128 stands for zero in the data rows.
Some points, one per row:
[163 127 140 105 134 159  70 154  98 185 140 148 150 171 108 118]
[128 114 136 121 147 127 142 106 142  97 119 114 135 116 134 155]
[130 132 123 104 143 122 146 144 121 110 129 112 130 124 147 124]
[133 133 130 121 109 156 146 137 119 120 124 129 155 134 150 120]
[186 106 114 142 122 117 150 109 160 119 145  89 141  99 134 162]
[144 147 106 146  54  89 112  68 137 135  97 131  70  88  67 164]
[123 120 138 137  96 129 160 125 110  86 113 120 136 126 140 128]
[140 148  63  88 111 145  33  26 232 222 247  64 177  98 123 136]
[164 126 133 173 174 159 170 154 179 145 114 131 122 107 186 170]
[102 139 138 114 158 116 132 113 105  93  84 129 164 140 138 137]
[175  80 140 200 165 111 103  40 149 162 120  71 145 106  76 173]
[134 173 207 162 156 149 134 128 160  75 126 145  81 176 117 133]
[163 113 128 155 165 136 161 152 169 138 138 124 139 115 178 151]
[172 184 151  40 150 114 121 227 149 128 129  71  82  71 173  39]
[165 117 154 151 150  99 106 132 145  99 106  93 154  69  99 134]
[130 132 140  59  80  96 154 159 144 126 136 123  40 134 148  78]
[131 120 187 173  88 130  60 100 128 100 136 126 100   0 100 128]
[128 132 108  89 101 129 103 133 126 120 119 139 112 146 110  75]
[143 110 133 115 145 139 142 125 172 110 137 135 135  95 149 119]
[106 131 136 104 131 158 135 175 113 107  98 132 112 135 124 156]
[120 178 115 247  69 143 222 159 129 156  97 249 153 255  99 182]
[103 139 169 117 167 182 138 109  52 167 174 149 181 160 168  50]
[122 117 147 153  97 114 165  92 121 131  83 143 114 121 111 109]
[ 99 120 173 133 129 119 136 168 102  99 111 118 162 107 162 121]
[ 89 136  98 127  99  81 130  91 139 128 120 129  72 148 106 168]
[ 79 151 152 122 135 148 142 140 105 113 115 118 139 121 151 133]
[187  33 182 152 162 154   5 208  50 154 181 224 135 150 119  72]
[216 106 109 108 212 181 190 189  76 203 149 167 123 138 174 125]
[108 118 111 144 111 117 153 139 155 107 123 151 128 127 150 111]
[128 124 125 135 121 116 152 116 135  91 109 102 162 128 120 137]
Here are 24 more points, each followed by its number:
[105 119 109 128 135 140  94 136 122  91 123  94 121 145 141 164] 0
[132 127 111 133 103 144  90 125 129 116 116  88 127 147 151 118] 1
[103 122 190 151 148 108 144 129 137 119 144 163 195 142  90  58] 2
[ 80 113  82  95  85 114 141 166 182  99 114 130  75 144 141 179] 3
[133 109 117 125 165 179 117 113 149 152 159 102 144 136 122 141] 4
[142 112 140  71 124 125 106 134 152 104 167 132 126 141 135 143] 5
[121 130 160 134 115 132 145 125 134 131 130 124 171 120 151 122] 6
[ 81 158 154 117 138 156 146 139 102 114 108 119 134 120 152 133] 7
[203 168 124  98  62 170  32 161 164 109 137 171  94 200 126  79] 8
[111 101 122 190 132 122 134  91  88 141 115 134 125  94  88 127] 9
[140  94 112 202 136 118 122  84 105 163 129 114 109  99  84 155] 10
[190 192 119   0 159 121  28 132  82 139 175 207  34 215 216  85] 11
[191 113 110 154 104 104  82 147 160  96 116  85  98 127 128 114] 12
[105 107 142 153 131 104 116 118 107  86  99 117 127  94 135 155] 13
[124 137 139 122 159 126 142 124 108 105  89 134 145 133 141 132] 14
[129 123 130 134  95 131 171 127 105  79 110 121 131 134 142 122] 15
[164  92 167  78 163 112  75 118 182 210 255 125  89 150  88   7] 16
[198 100  79 136  69 112  43 128 125 110 133  70 107 118 100  68] 17
[ 84  74  63 160  53 112 211 168 157 136 150 222 140 165 167 151] 18
[ 75 128  91 114 104  89 133 123 144 129 129 141  67 153 118 183] 19
[ 90 120 123  93 137 145 116 140 120  87 132 121  91 125  81 128] 20
[125 117  81  92  86 155 154 141 205 116 155 142 156 151 125 157] 21
[176 137 156 192 125  76 126 133 138 170 100 110 147  94 146 159] 22
[149 107 141 145 114 142 135 171 129 144  99 166 145 146 165 121] 23
Which three of these numbered points are nearest to each point below, ignoring the direction in which the first points spread most? Their numbers follow each, nearest first.
[100 124 112 142 113  87 126  89 136 131 121 127  79 146 108 171] > 19 0 13
[147 110 134  76 124 123 113 137 144 106 170 129 114 151 129 138] > 5 20 0
[127  97 139 114 168 164 182 150 141 151 140 181 143 118 162 192] > 4 23 6
[ 58 154  81 143  97 102 135  99 190 176 110 164  49 175  66 204] > 19 3 20
[144 206 136 158 162 104  94 114 166 184  89 100 139 214 109 168] > 22 14 1
[ 93  96 111 167 117 137 112  96  92 172 113 166 133 110  78 118] > 9 10 23
[188 114 119 153 111 100  77 146 156  95 105  94  82 132 120 129] > 12 1 17
[164 126 109 121 116 104 102 147 139  95 126 111 107 116 148 119] > 12 1 23
[ 69 111  65 154 137  98 174 115 165 184 145 167  69 158 102 200] > 19 3 18
[102 118 105 119 133 147 101 148 126  92 128  92 136 137 156 154] > 0 1 7
[ 68 132 144 125 120 140 122 135 117 108 114 126 145  94 150 120] > 7 6 13
[108 117 173 148 147 109 144 123 131 122 142 153 184 139  92  71] > 2 6 14
[148 229 142 156 180  93  84 115 163 194  81  83 137 240 109 175] > 22 14 1
[140 129 112 126  87 141  86 132 134 109 115  87 126 154 161 112] > 1 0 12
[ 66 171  96 136 109 120 126 112 180 177 106 160  67 158  80 175] > 19 3 20
[118 125 133 134 103 128 173 125 105  91 109 127 138 137 138 123] > 15 14 6
[189  96  53   0  15  45 137  79 253 217 169 144  34 131 127  29] > 16 8 21
[136 106 148  89 121 114 131 174 117 110 177 111 141 129 141 118] > 5 6 1
Here are 24 other points, each followed by its number:
[121 163 120  99 125 122 131 124 102 115 107 105 134 155 139  89] 0
[ 90 189 143  70 123 128  92 204 167 154 106 146 118 132  95  71] 1
[247 131 127  72  72 185  67 111  27 255  97  50 146 220 178  58] 2
[108 108 115 110 131 127 148 107 158 111 142 149 156  94 128 134] 3
[ 71 138 109  83 164 128 129 122 115 102 169 112 132 163 122 145] 4
[ 96 130 133 110 119 119 127 115 131  91 146 133 157 106 127 125] 5
[102  98 138 120 106 116 170 123 118 112 113 130 105 131 119 125] 6
[140 114 142 151 100 115 162  98 131 128  93 131 119 114 116 122] 7
[121 121 136 191  94  50 134  68 109 139 104  96 110  88  90 154] 8
[163 163 103 136 158 188 153 116 219 182 141 146 208 107 157 112] 9
[166 116 116 159 164 166  98 147 169 138 137 137 147 109 144 164] 10
[162  96 124 207 159 144 138  92 125 168 127  90  86  86 113 205] 11
[109 124 116 102 105 123  94 142 123 103 122 131 120 145 112  90] 12
[126 135 113 114 120 129 107 172 129 112  99 119 144 123 112 114] 13
[ 77 152  98  79 185 116 145  87 151 205 241 207 153 134 188  84] 14
[ 96 126  99 121 133 157  93 144 125  84 121  89 130 147 155 161] 15
[200 236  67   0 156 151 135 107 255 255 255 196  80  85  32   0] 16
[140 149 139 119 114 111  66 116 112 140 115  93 111 141 157 130] 17
[132 121 119 172 133 137 140  73  71 131 115 126  85 104  87 164] 18
[159 183   0 152 189  71  84  24 176 174 124 194  37 138  68  23] 19
[124 255 255 107  89 110  86  89 126 237 132 199 128 152  35 183] 20
[196 130 121 177 168 173 100 128 181 142 132 126 155  88 146 165] 21
[127 110 122 144 159 141 109 152 121 114 118 131 127 115 137 140] 22
[176  89 129 169 157  71 147  98  85 108 126  95 121  86  69 171] 23
The same question for these:
[132 121 132 181 103  72 136  88 110 148 109 104 123  99 116 152] > 8 7 18
[138 137 127 147 123 148 179 132 136 110 112 122 112  90 138 109] > 7 6 3
[ 80 186 133  60 117 114  83 190 164 143 118 140 112 123  93  71] > 1 12 13
[139 159 126 115 117  99  82 117 115 131 118  83 122 137 154 140] > 17 0 13
[ 80 135 137  95 119 121 123 112 128  92 153 140 176 104 120 128] > 5 3 4
[100 142 112  94 178 112 136  96 150 179 208 179 155 118 166  96] > 14 3 5
[145  97 137 163 140  94 103  63 126 120 111  89 115 101  31 159] > 23 18 8
[110 104 119 147 154 138 103 154  95 111 112 139 124 118 140 139] > 22 13 15
[114  88 137 109 185 170 198 169 141 151 141 205 139 128 165 196] > 3 10 22
[124 167 110 106 119 122 129 104 105 122 111 106 129 157 123  95] > 0 12 17
[ 76 128 108  95 160 120 136 125 103 114 165 120 148 158 124 147] > 4 5 3
[ 90 122 104 175 157 141 163 103  73 131 177  84 175 175 103 120] > 4 5 0
[179  89 149 204 150 163 120  85 157 167 103 108 105  38  93 165] > 11 21 10
[127  98 115 200 141 151 155  53  71 151 110 109  75  88  78 161] > 18 11 8
[136 102 118 188 137 145 146  71  85 141 111 111  84  94  97 154] > 18 11 7
[116 121 125  97 106 120 101 152 118 105 135 127 124 143 118  96] > 12 13 5
[108 118 131  88 113 116  97 136 124 104 139 125 110 148 126  96] > 12 0 5
[107 126 119 107 113 125 100 140 122 101 121 128 123 137 116 103] > 12 13 5
